In the data rows, the value 128 means zero.
Here are some points:
[187  87  57 137 134 166  84  92 164 108 143 173 125 165 117 229]
[158 111  75 134 122 115 142  92  97 135 122 162 151 145 116 132]
[ 94 153 189 124 135 122 139 161  99 142 124  93 111 110 129  89]
[162  95  80 145 135 126 132 111 123 130 132 149 151 136 124 153]
[153 104  93 140 134 101 148 115 101 161 122 148 158 134 123 110]
[167  92  93 138 147 141  98 115 176 133 139 159 118 144 133 191]
[102 143 164 117 132 130 118 146 153 118 139 104 116 115 143 121]
[ 83 175 175 100 119 155  95 186 193 133 144 108  88 136 174 169]
[108 145 165 130 123 145  97 149 173 136 124 121 103 104 145 146]
[131 123 136 129 123 114 129 113 117 114 127 112 133 120 124 104]
[104 127 164 137 134 107 134 148 150 106 130 108 115 102 133 109]
[ 93 160 158 106 129 132 111 154 155 115 135 102 102 129 134 132]
[105 134 168 120 136  94 149 141 109 138 126  99 135 116 135  70]
[ 99 165 180 113 119 159 117 170 156 116 128 114  88 145 158 173]
[ 80 161 190 113 125  98 161 160 109 149 124  95 127 113 144  59]
[ 86 151 177 128 131 133 109 162 151 147 133 101 108  97 137 109]
[159 104  74 132 137 137  92 114 178 141 134 168 131 143 135 187]
[154  86  87 156 136  87 157  97 108 118 115 141 161 112 106  96]
Here are 12 more points, each followed by its number:
[115 152 133 103 120 151 129 134 135 131 135 129 113 148 137 149] 0
[120 152 149 111 112 132 132 129  93 147 129 116 133 131 132 114] 1
[ 91 162 176 119 134 149 114 173 145 132 142 100 101 123 150 132] 2
[138 131 120 122 120 160 104 133 158 115 133 144 101 147 143 193] 3
[161 115  81 135 119 142 121 102 123 111 117 149 142 136 109 150] 4
[183  94  50 131 132 121 111  98 113 135 141 168 166 143 111 136] 5
[107 135 145 133 131 106 142 136  95 125 128  93 141 100 110  65] 6
[ 78 160 202 112 125  81 170 169  74 161 122  84 142 115 134  38] 7
[107 143 153 116 124 130 130 153 148 149 123 123 110 128 151 139] 8
[167  86  51 155 131 135 117  96 139 118 126 159 152 128 100 144] 9
[136 134 112 123 128 150 110 126 157 139 137 151 124 139 142 161] 10
[143 132 121 115 134 151  80 139 164 146 141 145 117 131 141 182] 11
Which two of these numbered points are nearest to each point below, ignoring the 2 directions in which the first points spread most? Their numbers follow each, nearest first.
[166  99  88 138 133  92 139 109  84 150 120 147 163 117 110  90] > 11 5
[132 137 117 122 118 164 110 128 151 105 125 132 114 134 131 160] > 4 3
[117 133 151 119 150 115 137 151 112 142 146 104 124 124 129 111] > 2 7
[110 132 148 125 126 122 140 126 125 122 130 112 130 121 119  96] > 6 4
[151 109  74 133 119 120 153  73  95 116 126 152 165 128  93  99] > 4 0
[147 106 103 142 130  96 155 115  84 139 123 122 160 126 110  92] > 2 3
Here are 12 other points, each followed by its number:
[177  79  84 147 157 120 112 101 145 137 133 163 135 136 119 162] 0
[122 150 141 115 105 152 121 128 150 107 119 117 108 134 143 157] 1
[ 95 147 178 129 118 132 136 129 128 118 122 103 118 111 125  98] 2
[167  78  60 159 147 122 130  99 118 123 119 168 150 137 119 146] 3
[146 106 100 137 123 120 143 106 106 122 111 149 136 139 110 127] 4
[112 127 148 122 125  90 173 121  61 125 120 104 149 123 112  66] 5
[127 138 136 121 136 155 100 160 191 142 132 149  87 152 171 215] 6
[ 81 163 166 103 125 106 151 152 110 143 126  97 128 118 142  68] 7
[ 73 175 211 104 125 142 122 170 139 152 143  94 100 124 158 117] 8
[140 108  86 137 118 127 164  95 108 111 107 159 138 152 121 147] 9
[102 161 177 119 122 139 121 145 121 118 133 108  99 130 137 127] 10
[177 107  80 141 136 150  97 124 154 124 123 159 116 148 136 213] 11
Which two of these numbered points are nearest to each point below, ignoring the 2 directions in which the first points spread most? Their numbers follow each, nearest first.
[114 135 160 126 140 114 128 143 131 142 137 111 124 131 134 112] > 0 8
[ 96 158 181 110 132 149  99 184 169 145 140 113  82 133 171 176] > 6 11
[169 110  85 135 150 163  87 139 171 131 138 163 105 158 143 220] > 11 3
[ 89 154 189 124 122 144 135 134 134 120 124  99 109 117 131 103] > 2 4
[136 117 101 139 110 104 185 103  66 120 105 140 153 142 111  91] > 9 4
[148 108 128 137 125 116 145  83  71 113 129 117 177 107  95  51] > 2 10
